One turning vector, and how many steps it has turned
The counts run from 0 to 905.
[112  74 155 145 134 187 116 108 127 125  90 101 127 127 127 153 137 127
  98 140  49  91 129 155 130 142 148 140 103 120 101 143 108 103 112 168
 108 103 151 171 191 109 156 132 136  65 146  90 116 126 142 128 116 103
 130 112 114 158 164  95 157 150 113 143 129 106 144 135 128]
302
[137 129 177 154 131 160 140 156 105 101 138 125 129 106 121 143 184 113
 131  96 124 123 153 113 101 161  88 125 114 118 100  96 150 103 138 103
 139 120 129 183  90 182 168  90 153 165 100 101 132 103 106 133 171 175
 131  96  71 126 146 147 134 100 135 141 145 147 148  99 106]
113
[134 142 125 153 154  99 115 144 100 122 124 130  93 144 129 190 125 106
 124 131 107  85  60 137  67 123  95 113 105 174 148 133  94 105 131 171
  95 139 129 142 104 148 149 132 151 190 168 146 136 135  87 142 181 141
 121 141 110 142 105 105 125 145 129 109 105 100 147 105 110]
33
[119  80 139 205 129 149  97 149 102 122 118  89 113 121  81 131 124 137
 103 112 119 134  96 113 135 123 128 145  97 125 166 128 102 107 143 122
 110 122 122 140 176 147 118 133 135  73 170  95 110 114 119 101 117  82
 146 120  92 138 129 109 175 158  76 123 145  82 156 140 121]
600
[148 138  88 115 121  89 119 176 132 133 138 139 129 107 109 122  90 151
 150 145 175 175 125 107 172 157 132 104 104 111 146 129 196 186 119 144
  89 114 121 107 152 104  97 113 160 141 168 109 106 103 118  64 109 138
 155 123 124 123 111 112 118 113 115 129 170 152 114 146  81]
59
[109 149 130 122 163 153 137 104 111 169 114 114 110 143 136 106 164 153
 144 118 125 148  96 133  78 139 117 144  64 161 127 142 129 109 121 109
 153 200 128 153 137 132 123 213 178 138 124 131 144 135 105  77 124 126
 137 104 125 172 146 111 120 157 129 130 103 130 154  93 162]
661
[107  93 134 117 125 125 112 112 139 186 143 157 144 105 148  76 140 158
 175 109 165 153 141 143 131 133 135 124  82  87 139 122 139 119 155  70
 158 139 127 140 115 135 100 159 156 122 150  92 190 121 112  89 107  78
 124 107 133 160 155 123 143 114 106 120 147 166 161  94 153]
539
[ 88 123 112 172 163  86 100 143 115 134 129 131 132 106 126 149 175 119
 125 138 148 162 112 131 137 137  91 116 155 181 161 107 182 186 146 173
  97 170  95 127 117 163 133 151 140 113 168  91 105 115 104  96 132 154
 148 123  81 137 155 129 117 144 118 103 169 150 114 111 121]
802
[ 90 132 141 158 149 152 110 117 120 164 125 165 145 107 112 128 174 131
 167 126 195 132  85 136 108 125  64 129 131 100 146  91 130 125 152  88
 121 135 128 143  93 149 129 167 143 133 131 121 151 115 100  54 146 101
 156 105  95 107 134 116 118 119 136 131 101 157 166 123 168]
249
[123 135 102 127 121 125 101 148 111 192 138 189 120 133 120  81 138 192
 161 160 171 146 110 152 145 128 123 149  91  89 113 120 166 147 139  73
 126 101 136 112 113 108 113 140 136 131 150  64 133 148 135 125  87 100
 108 156 137 142 136 123 162  89  94 134 101 125 169 115 123]
259
[106  71 128 110 119 158  98  80 128 131 110 133 144 124 100  91 132 131
 133 136 114  89  99 128 122  86  95 155 137 101 131 115 127 125 160 168
 107  68 169 100 133 145 150 123 122  87 125  82 162 133 103 155 149 111
 125 120 145 151 187 104 147 113 122  97  62 132 138 138 179]
425
[137 154 121 144 116 117 126 168 108 149 125 168 127 135 172 192 158 115
 151 148 146 104  97 155  93 149  92 107 152 151 133 109  98 114 163 123
  80  91 151 160 123 157 130 143 125 169 127 103 103 115 102 154 141 134
 140 163 124  62  78 119 106 146 130 113 104 123 155 107 111]
450
[120  94 162 113 140 113 128  87 119 124 146 151 143 137 123 110 151 135
 117 114 105 111 113 119 105 100  99 159 153 137 114 162 152 113 169 127
 122 119 151 155  76 134 165 128 144 128 145  71 145 136 118 164 123 187
 129 140 134 164 202 137 114 122 137 142  42 148 111 106 153]
842
[ 91 123 113 144 156 100 121 125  71 108 127 137 150  93 139 149 148 122
 138 156 132 120 137 159 155 132 144 116 117 148 144  84 174 132 108 152
 111 171  95 159 138 171 125 114 149 105 146  80 105  86 100 108  87 123
 113  97  94 170 192 114 123 113 105 111 162 159 111 128 144]
520
[127 137 121 126 165 134 130 107 101 120 137 168 131  72 136 142 122 125
 164 153 152 110 135 179 141 147 126 115  78 102 110 101 155  95  81 117
 143 145  95 179 147 149 130  94 149 134 123 122 131  62 104  92 104 119
 121  82 103 165 146  93 111  81 128 125 141 142 161 149 148]
239
[101 132 124 145 137 207 110 137 127 139  72 125 118 140  96 161 170 124
 126 151  91  89  94 131  93 138  84 138 127 126  90  90 130 136 114 189
  84  84 161 140 145 122 176 146 133 109 109 109 123 169 135 132 179 126
 131 115 106 102 145 127 141 121 140 126 114  97 151 122 133]
586
[128 111 140  82 106 120 126 102 128 148 159 148 127 153 160  63 127 163
 143 130 129 143 141 137 151  96 153 136  98  93 120 159 138 126 143  83
 119  93 139 135 100  82 115 136 164 114 151  58 164 157 125 103  90 123
 119 124 180 165 164 118 127 117 113 168  96 176 126 104 140]
834
[130 108 146 111 123  95 119 127 140 169 148 192 136 127 113 113 132 147
 140 120 154 128 117 113 123 116  79 143 140  89 116 152 167 142 193  87
 126  98 168 116  56 123 145 121 149 171 164  84 152 147 132 140 131 154
 136 158 125 129 156 135 142 111 148 147  56 157 133 111 126]
549
[125 159 134 130 134 138 137 134  96 139 131 155 124  94 134 129 159 118
 153 146 166 124 144 122 134 127  89 105  97  92 142  80 149 118 134  87
 140 143 141 116 104 186 123 103 177 185 104 118 118  89  99  60 152 126
 144  97  83 108 138 108 136 119 162 134 136 190 167 138 148]
530
[131 131 102 126 130  95 124 146  99 146 147 167 113  82 141 144 121 130
 137 160 129 135 192 125 168 131 153 106 103 106 141  88 193 123 125 102
 132 166 104 130 142 162 103  91 180 147 142  99  93 103 132 100  84 117
 124  98  96 125 157 135 152 114 120 124 179 178 136 120 120]
813
[119  71 141  94  97 164 136 104 148 142  85 118 160 130 134 146 116 117
 121 124  65  94 146 107 112 129 142 135 144 119 116 134 123 101 175 167
  88  91 191 166 178 136 138 152 153  90 115  96 131 137 134 148 122 114
 146 123 147 110 180 124 134 166 127 133 101 152 113 114 149]
8
[136 151 105 128 185 108 111 111 119 156 134 124  82 119 123 140 142 115
 120 156 102 108  98 159  78 132  59 136 109 170 124 146 127 145 118 183
 128 145 110 103 157 109 141 126 129 141 139 182 110 123 114 114 183 160
 166 111 121 137  75  89 133 146 166 101  88 142 144 109 133]
786
[138 132 104 108 145 103 112  94 161 146 138 189  79  81 113 140 104 101
 119 157 119 122 143  91 133  85  91 123 137 119 138 139 188 115 160 150
 132 160 112  87 125 149 117 100 185 154 135 135 128 126 128 109 151 155
 158  88 112 113 159 140 129 125 178 106 113 166 142 129 160]
73
[152 124 142  91 146 104 141 115 125 131 159  90 109 142 132  80 139 127
 124 104 103 132 142 113  85 129  87 136 101 147 129 161 136 152 149 164
 133 124 136 104 121 110 139 118 161 160 133 158 149 143 101 106 193 188
 168 102 151 161 102 107 125 143 163 134  96 194 103  84 114]
212
[138 170  93 117 120 103 131 160  90 131 143 163 101 104 143 128 134 134
 142 173 139 143 170 123 168 119 138 100  98 113 143  82 191 144 114 114
 118 147 115 104 131 161 110  92 187 168 125  83  75 111 122  99 111 131
 117 104 101 115 145 134 142 110 133 123 181 173 139 129 113]
811
[112 130 118 141 127 160 125 177 104 144 107 164 150 124 115 179 139 154
 165 158 152  89 116 163 120 179 105 115  98  83  91  82 133 128 107 129
  75  61 145 193 131  96 146 104 118 140 140 121 129 134 132 112 130 104
 121 132 108 104 111 110 127  80 111 154 130 123 152 123  97]
870
[163 143 113 118 133 145 132 142 104  98 167 144 118 103  84  98 113 145
 141 140 153 137 168  98 136 129  99 145 112  89 117 107 194 111 121 111
 113  89 100 145 149 123 121  40 149 136  92 133 103 110 124 108 135 178
 157  69 131 105 114 145 119  78 129 139 124 164 128 133 120]
691
[129  74 111 100 124  80 131 137 146 152 124 110 172  92 126 108  97 140
 149 105 146 168 135 123 141 188 139 124 117 137 157 151 172 165 168 164
 123 134 135 134 195 148  96 155 139 100 147 123 135  74  99 100 102 122
 163 125 140 150 128 106 119 150 102  93 146 151  95 127 112]
342
[121 150 118 136 120 167 128 176 103 132 109 156 145 137 121 168 147 150
 169 155 152  97 112 155 109 168 102 112 104  91  96  73 131 133 101 130
  72  55 152 182 124 101 144 109 124 151 124 117 130 141 125 107 142 111
 122 127 118  96 105 111 121  82 118 152 130 126 155 118 100]
869
[132 110 105 115 135  79 132 168  90 155 124 121 130 109 118 153 119 122
 146 128 122 101 126 122  86 169  84 121 107 142 156 109 139 143 178 153
 119 130 160 109 149 166 123 110 146 181 151 181 113 112  99 140 168 127
 147 151 103 120  83 101 166 145 131  90 100 167 120  94  96]
331
[142  97 113 134 122 110  99 127 158 134 124 122  92 129  96 154  69 132
 108 112  87 141 108  69 118 107 166 123  97 139 151 171 151  96 144 158
 102 154 105 151 149 110 103 155 193 118 182 120 149 169 132 113 110 107
 129 106 145 155 162 156 136 157  94 112 159  91 126 102 119]
481
[144 138 112 135 185  94 124 135 106 152 151 124 100 120 138 138 146 139
 123 167 118 126 123 184 120 162  85 129 101 148 122 152 140 160 106 154
 124 133 104 119 169  83 129 114 126 125 158 161  82 100 125  85 139 158
 171 119 119 142  52  65 127 140 155 139 110 160 142 129 103]
790
[156 170  98  94 133 121 118  96 147 146 147 182  67 100 124 114 104 106
 132 169 128 124 145  98 136  73  97 124 116 108 129 137 171 116 138 128
 128 139 120  74 135 135 109  94 186 166 110 125 114 128 125  95 148 150
 151  86 139 104 135 135 121 122 184 117 109 173 152 138 166]
75
[177 152 147 111 137 147 145 126  88  87 164 140 110 141 151 104 136 142
 133 133 120 110 127 159 119 130 132 146  93 126  80 149 127  88  94 104
 128  85 129 179 125 131 156  83 135 150  95  77 113  87 102 164 112 191
 120 115 150 160 128 115 104  86 124 153  83 118 147 129 115]
851
[146 173 103 135 143 104 134 164  72 123 128 127  86 155 133 176 123 124
 140 147 116  91  65 136  77 123 106 109  85 162 146 117  92 115 116 156
  89 123 143 132 119 136 138 128 154 201 151 147 113 136  86 128 172 135
 121 143 127 129  85  95 124 141 127 120  96 116 145 116 103]
35
[143  62 135 152 131 133  95 103 147 117 132 129 129 106  85 110  94 125
 116 100 134 123  72 123 110 118  94 167 139 132 145 179 111  96 173 142
 121  96 129 138 162 153 132 124 108  83 147 110 146  83  94 161 126 138
 158 126 141 141 128 111 130 141 105  87  64  78 142 148 151]
147
[126 129 101 112 127 120 122 129 111 150 142 151 106  87 143 107 126 138
 142 148 119 149 186 123 151 117 162 116  82 113 137  93 186 113 125 104
 154 171 103 126 159 176 102 117 179 133 116  95 120 109 119 110 100  99
 116  79 110 141 177 142 154 119 115  97 191 168 144 104 136]
815
[169 109 134 155 135 104  95 129 157 116 157 166 102 115 123 148 108  97
 122 125 144 113  79 142 108 120  74 130 162 135 138 171 100 107 167 146
  97  73 113 132 136 136 133  90 113 136 150 118 131  89  95 162 166 160
 163 141 135 102  64 116  99 128 129  97  94  95 160 135 126]
153
[154  61 128 126 128 131 106 124 125 131 130 143 135 108  85 104  66 160
 124 130 122 105 110 139 146 134 127 156  93  75 120 160 137 101 145 123
 127  66 154 137 176 110 125  90 119  96 164 108 139  94 128 147 100 111
 134 134 146 165 133  92 164 103  98 125  70  94 145 155 119]
141
